50 stands for zero in the data rows.
Two rows play each game, the first against the second. How much does the first row win by? 15 is about a draw, 30 a big win and 0 a big loss. Wins can go round in a circle: one row can beat a second, the second a third and the third the first. Each row has two weighted sums of its numbers, A and B, taken from their middle values. A row wins by its A times the other's B, less its B times the other's A.
56 26 52 44 59 57 60 64 36 65 41 52 28 69 48 40
65 45 67 48 44 48 63 52 47 59 42 39 65 53 59 64 ~ 18
90 90 52 38 43 9 66 50 78 24 48 65 19 35 42 38
62 66 62 45 56 58 52 43 44 43 61 45 42 47 21 43 ~ 13
49 48 42 34 59 45 43 59 54 47 53 63 61 48 59 43
45 53 62 39 40 61 50 47 28 54 77 27 49 39 34 46 ~ 15
59 46 46 58 59 52 55 51 58 59 53 59 54 28 74 34
54 58 53 35 36 52 55 47 25 43 60 27 36 58 23 63 ~ 16
27 59 45 33 49 50 49 44 47 50 26 49 65 60 53 42
73 51 76 39 56 45 63 63 57 51 53 34 48 58 57 52 ~ 9
50 39 59 61 54 68 47 46 28 63 83 46 29 30 43 48
42 21 64 68 46 66 60 55 43 56 50 41 35 51 53 59 ~ 16
57 48 87 50 66 47 66 61 54 46 36 32 29 66 53 43
68 75 73 50 64 50 54 52 60 50 56 42 47 44 47 33 ~ 23
59 61 71 59 41 61 29 48 44 62 78 47 40 43 33 45
44 27 55 54 54 65 72 55 45 49 47 45 42 55 42 52 ~ 20
52 57 62 73 53 56 58 65 47 41 68 54 42 56 39 46
50 32 65 53 49 60 59 60 52 45 48 45 34 58 56 66 ~ 14
62 44 63 42 52 46 55 40 42 64 44 36 63 58 47 46
50 31 46 41 67 50 47 51 53 63 49 73 65 22 74 55 ~ 11
35 45 39 51 36 65 37 47 60 64 63 51 40 48 63 58
54 57 44 46 50 42 25 56 50 47 38 62 70 58 48 56 ~ 17
70 87 33 60 56 20 58 40 88 46 68 93 38 7 58 39
49 51 19 48 42 34 37 52 59 49 35 61 75 50 58 66 ~ 19
58 65 58 46 53 58 48 40 32 46 72 30 30 61 8 48
44 34 43 54 58 55 63 46 67 48 42 76 73 16 71 59 ~ 25
40 47 47 57 53 49 49 56 25 45 31 35 51 79 29 56
48 57 34 26 40 15 22 35 49 64 35 50 76 65 44 71 ~ 15
57 62 36 50 43 35 35 49 51 49 42 67 73 44 54 71
44 44 58 51 44 70 63 55 37 46 21 45 39 50 54 65 ~ 15
33 57 38 66 44 58 29 44 61 56 44 51 42 61 49 36
69 46 77 31 54 47 60 54 47 49 48 19 50 56 48 45 ~ 18
41 43 34 58 50 39 35 53 49 47 39 55 70 38 80 60
50 38 40 48 46 51 57 47 59 57 51 65 56 26 90 39 ~ 8
57 48 50 30 60 45 60 64 62 42 49 57 51 46 50 34
48 64 39 76 38 52 40 58 67 53 39 68 63 44 73 50 ~ 12
55 38 58 47 59 38 45 60 58 59 43 53 49 38 70 41
60 57 40 56 39 34 27 39 65 42 48 57 74 36 74 84 ~ 4
49 59 44 30 55 45 54 44 38 55 26 35 68 56 40 39
56 67 52 45 44 44 54 53 51 47 62 49 52 50 35 54 ~ 15
46 50 39 57 51 47 42 53 59 67 45 72 66 35 79 46
31 54 51 44 59 54 44 35 50 61 72 60 52 38 48 35 ~ 23
22 60 32 42 40 30 41 42 46 45 19 49 69 58 52 41
48 55 40 70 47 50 31 48 70 47 52 57 59 64 52 48 ~ 24
46 60 29 70 38 61 43 55 71 36 51 61 48 53 43 48
60 57 68 54 61 43 69 66 43 63 53 40 48 62 46 61 ~ 17
38 39 57 57 46 73 45 40 33 61 77 56 48 48 43 59
58 45 55 54 43 65 64 58 33 40 42 32 36 76 35 54 ~ 25
71 44 69 31 77 57 78 50 55 32 41 23 43 60 38 46
55 46 41 52 39 44 48 53 51 51 55 67 72 45 71 47 ~ 16
54 50 44 50 44 61 34 52 52 48 62 52 43 55 46 41
42 54 40 64 33 65 25 43 53 65 65 58 33 49 58 50 ~ 13
28 55 42 27 53 44 43 51 46 61 33 48 69 53 45 35
50 42 64 36 47 48 64 53 36 57 47 36 54 44 60 44 ~ 11
35 35 63 51 47 64 63 43 37 50 42 46 33 66 49 38
28 40 30 49 32 42 40 56 50 65 58 49 67 67 42 66 ~ 10
55 60 25 42 45 43 35 41 55 38 49 56 59 47 42 74
79 43 77 39 61 44 80 58 45 46 54 29 48 65 38 53 ~ 9
40 58 40 34 43 41 37 38 42 57 6 47 61 79 46 37
42 36 59 49 35 59 55 51 39 56 48 45 34 60 59 62 ~ 8
30 33 33 67 44 53 44 45 58 60 61 70 69 36 76 52
88 94 51 52 44 18 46 48 77 38 54 74 35 24 54 40 ~ 18
64 49 84 51 69 51 64 54 41 65 48 29 44 48 56 55
42 52 48 68 40 59 29 42 66 46 53 64 52 58 59 49 ~ 15
33 43 47 66 30 55 45 52 28 51 41 55 46 51 56 58
80 62 63 44 47 26 47 69 68 53 56 53 51 54 62 51 ~ 15
61 53 71 33 55 54 67 49 44 50 50 34 49 54 30 57
43 50 38 67 36 60 31 45 63 61 59 50 51 53 56 62 ~ 15
41 38 72 72 37 74 41 55 45 41 47 28 33 69 47 56
43 32 35 52 35 54 48 49 54 53 43 60 71 28 72 52 ~ 9
49 59 28 42 37 26 21 42 47 57 50 63 70 51 57 69
38 29 59 55 52 66 64 64 48 47 57 34 25 64 35 53 ~ 11
50 53 35 41 33 44 33 38 46 51 38 46 72 53 63 76
62 67 66 47 51 42 69 55 40 42 40 25 59 57 40 56 ~ 9
54 33 34 47 59 47 46 57 56 51 38 74 75 27 69 42
59 73 42 60 45 37 36 42 67 41 39 58 66 53 54 55 ~ 14
69 34 58 49 33 49 63 52 49 47 24 45 55 79 47 73
47 58 66 56 41 65 50 49 49 57 78 56 36 40 41 49 ~ 10
35 23 54 49 69 66 66 52 43 55 75 44 31 66 35 52
43 43 63 76 75 61 65 63 60 52 58 34 27 56 51 53 ~ 7
90 89 49 44 63 8 60 37 89 46 56 83 33 11 57 30
63 53 41 28 48 30 34 49 59 44 43 52 69 51 63 65 ~ 11
54 50 74 48 60 49 56 60 37 50 56 37 58 57 52 54
49 64 40 71 44 60 30 42 69 43 64 46 53 67 53 40 ~ 18
28 50 46 67 35 48 37 51 42 55 32 50 53 66 52 56
56 51 36 63 44 60 15 44 54 60 45 53 37 60 60 47 ~ 22
25 48 25 23 39 45 50 39 48 65 30 52 81 77 46 56
27 35 56 47 61 60 56 41 39 43 69 62 37 43 40 49 ~ 18
52 42 65 59 55 62 51 56 49 47 50 38 25 59 29 44
44 48 41 45 47 39 33 41 50 45 52 47 68 57 52 65 ~ 10
45 52 48 20 33 36 40 58 40 54 12 44 76 60 54 39
43 38 55 59 65 67 52 58 45 55 64 45 26 57 41 47 ~ 18
69 55 75 31 68 52 66 48 42 40 45 27 46 71 37 50
54 61 36 49 38 43 32 46 48 42 46 30 66 73 36 61 ~ 17
47 50 44 45 67 51 42 45 66 62 58 70 56 29 78 63
34 51 23 25 52 40 36 35 47 64 22 46 64 47 45 43 ~ 21
53 60 37 43 29 44 47 48 64 40 50 63 64 48 49 72
66 52 28 38 45 18 36 39 58 50 40 64 70 52 50 67 ~ 13
55 57 63 41 58 58 51 52 32 50 55 38 31 57 27 48
40 56 37 65 65 62 50 44 61 55 54 47 41 58 38 32 ~ 13
38 47 50 3 55 36 53 55 51 56 31 43 76 67 52 51
58 62 28 37 43 50 31 45 59 48 54 44 60 54 36 64 ~ 4
31 51 45 69 61 46 54 48 34 57 66 52 52 39 51 56
69 36 68 53 63 47 79 62 62 53 42 38 44 54 47 62 ~ 12
58 38 30 56 57 42 60 51 53 40 44 64 69 33 63 50
31 59 41 37 33 37 52 45 36 35 31 54 55 60 33 47 ~ 20
46 61 45 57 49 55 33 64 61 40 44 51 44 67 47 46
52 33 72 48 64 59 86 62 53 52 44 16 49 58 51 52 ~ 8
54 58 33 40 45 29 30 43 58 47 41 44 74 42 66 62
35 62 47 76 42 65 22 40 63 65 54 80 53 38 73 51 ~ 21
61 52 72 41 47 40 65 42 55 46 43 52 57 45 58 52
45 67 36 62 55 48 33 64 63 61 57 51 42 62 40 35 ~ 18
48 67 44 60 48 40 30 53 68 43 46 64 54 60 58 55
29 44 38 37 46 60 52 53 34 47 67 53 37 48 41 43 ~ 14
58 45 69 43 53 59 57 41 45 54 61 30 53 61 44 55
63 49 49 40 45 28 28 59 52 56 41 52 62 35 55 66 ~ 15
51 57 26 36 39 29 33 31 55 50 45 54 77 41 52 70
44 33 60 68 54 65 61 51 39 43 45 50 37 55 55 56 ~ 16
62 26 40 33 61 37 68 59 59 41 58 61 50 37 61 41
43 41 54 49 46 61 46 57 29 63 64 44 52 42 40 53 ~ 14
54 49 61 63 50 61 59 42 39 70 76 41 48 45 48 55
65 41 58 39 70 54 56 58 46 69 67 42 45 54 46 34 ~ 10
40 49 43 51 58 53 57 51 39 55 64 37 43 40 34 42
45 30 65 55 50 80 62 66 43 58 71 42 16 59 44 51 ~ 18
43 29 58 68 61 58 76 54 42 38 34 37 48 51 50 60
47 29 47 54 62 50 53 45 62 61 47 75 73 29 89 59 ~ 24
40 54 49 54 38 44 55 45 26 56 26 49 52 42 44 46
44 59 39 69 52 57 30 49 67 55 47 68 50 55 61 40 ~ 13
41 43 59 37 50 64 55 41 22 61 68 39 36 35 31 47
63 41 71 45 51 47 59 61 39 55 50 39 47 42 61 53 ~ 19
51 44 57 52 39 53 49 49 33 63 60 46 45 47 45 51
47 35 55 46 39 66 59 54 40 48 44 38 23 63 34 65 ~ 20
33 40 58 52 55 61 58 44 31 49 68 38 42 43 45 41
49 46 40 58 50 38 42 50 64 42 37 63 67 48 75 55 ~ 8
78 99 52 61 65 14 61 52 88 34 52 79 44 29 55 21
34 55 48 52 40 60 24 47 62 49 59 49 56 61 56 40 ~ 5
73 51 69 31 71 32 76 56 58 45 32 43 54 46 69 54
44 42 65 44 47 61 58 62 46 45 33 34 38 56 48 36 ~ 15
56 65 45 59 32 42 29 36 55 50 62 55 68 43 59 73
86 99 46 45 55 11 55 51 78 36 50 77 40 28 46 30 ~ 13
66 47 42 55 53 44 43 63 61 63 45 61 62 41 70 57
47 30 34 48 49 56 49 55 58 52 72 60 74 37 79 50 ~ 18
50 42 77 40 61 53 72 61 41 44 43 23 36 68 31 55
47 32 37 50 59 43 42 52 50 45 50 57 67 25 83 39 ~ 13
63 33 46 57 37 45 41 72 64 51 62 57 72 32 79 70
38 58 31 75 46 59 22 36 60 55 56 60 45 60 55 51 ~ 18
55 31 37 53 52 42 47 55 52 52 34 61 71 27 71 55
64 56 33 36 46 40 31 48 57 41 55 46 76 59 42 71 ~ 9
46 52 27 69 40 60 30 37 68 53 53 51 65 55 50 53
47 36 48 58 59 50 50 57 67 45 47 60 64 39 76 45 ~ 18
48 39 64 67 48 63 56 46 38 55 61 37 53 48 38 63
76 40 71 51 62 52 60 60 42 48 57 52 48 53 56 58 ~ 17
52 39 63 61 61 66 67 53 42 33 41 25 49 76 46 59
33 62 36 20 50 44 55 41 49 62 23 48 69 54 64 39 ~ 20
49 50 35 64 57 37 62 45 39 38 41 62 51 54 46 54
39 40 64 54 45 59 68 59 47 46 47 35 27 61 37 48 ~ 14
30 52 33 69 47 67 37 50 57 55 40 54 46 48 54 47
64 36 39 51 33 55 44 52 59 48 53 64 68 28 87 66 ~ 11
43 30 53 63 49 63 43 55 37 67 50 44 38 64 56 52
56 42 76 57 59 43 68 44 44 58 51 36 45 64 57 48 ~ 15
58 32 42 42 44 53 46 57 51 49 66 51 54 44 65 53
53 61 68 51 56 57 47 50 41 47 74 47 39 52 28 25 ~ 6
25 52 40 47 56 62 35 56 43 49 48 54 43 48 62 43
41 44 60 44 63 70 57 62 37 64 80 37 43 34 34 41 ~ 13
31 46 41 28 51 44 47 26 39 62 21 44 78 56 61 52
56 63 27 51 46 32 29 41 58 51 34 57 67 61 46 64 ~ 18
61 49 71 46 72 62 69 56 59 49 56 32 33 52 35 43
84 96 46 55 49 11 65 49 85 40 65 77 41 33 43 32 ~ 11
56 31 46 61 51 57 69 61 42 47 31 43 33 67 44 48
47 41 48 44 56 61 52 46 31 47 79 42 39 46 43 36 ~ 5
34 61 39 64 46 55 26 44 64 58 60 46 37 56 52 37
56 34 64 49 64 58 72 54 54 60 57 44 42 55 38 62 ~ 17
41 46 55 48 51 58 52 57 37 61 61 47 50 45 40 46
60 49 65 46 51 44 81 56 45 43 46 35 55 78 43 54 ~ 16
88 99 40 41 52 4 51 43 76 36 55 81 29 30 41 24
74 39 70 32 66 53 63 59 41 47 59 21 58 75 38 47 ~ 29
44 46 44 63 53 61 38 49 50 58 55 60 35 48 50 44
31 45 64 62 44 70 59 45 36 40 36 54 34 61 46 54 ~ 10
57 49 71 76 48 61 58 60 52 48 54 48 29 47 62 51
43 47 60 46 74 61 65 53 28 59 75 45 35 33 29 33 ~ 13
43 36 48 49 32 61 39 53 39 71 57 56 43 47 43 56
52 48 60 40 54 57 48 63 45 53 76 45 50 38 41 56 ~ 16
34 55 44 65 39 53 44 50 23 36 38 31 45 71 53 58
47 32 52 40 70 50 46 63 53 62 61 54 61 36 78 45 ~ 22
34 48 59 60 63 57 65 52 29 59 72 47 47 46 42 49
54 39 65 48 65 53 56 57 51 64 50 39 47 34 56 49 ~ 14
59 41 68 40 58 64 56 40 49 54 70 42 49 66 41 46
34 58 36 59 45 61 30 51 63 39 50 57 51 46 67 60 ~ 9
53 58 60 59 59 60 54 42 57 60 83 50 44 42 37 54
47 62 41 78 44 49 31 52 65 40 40 63 55 56 53 44 ~ 11
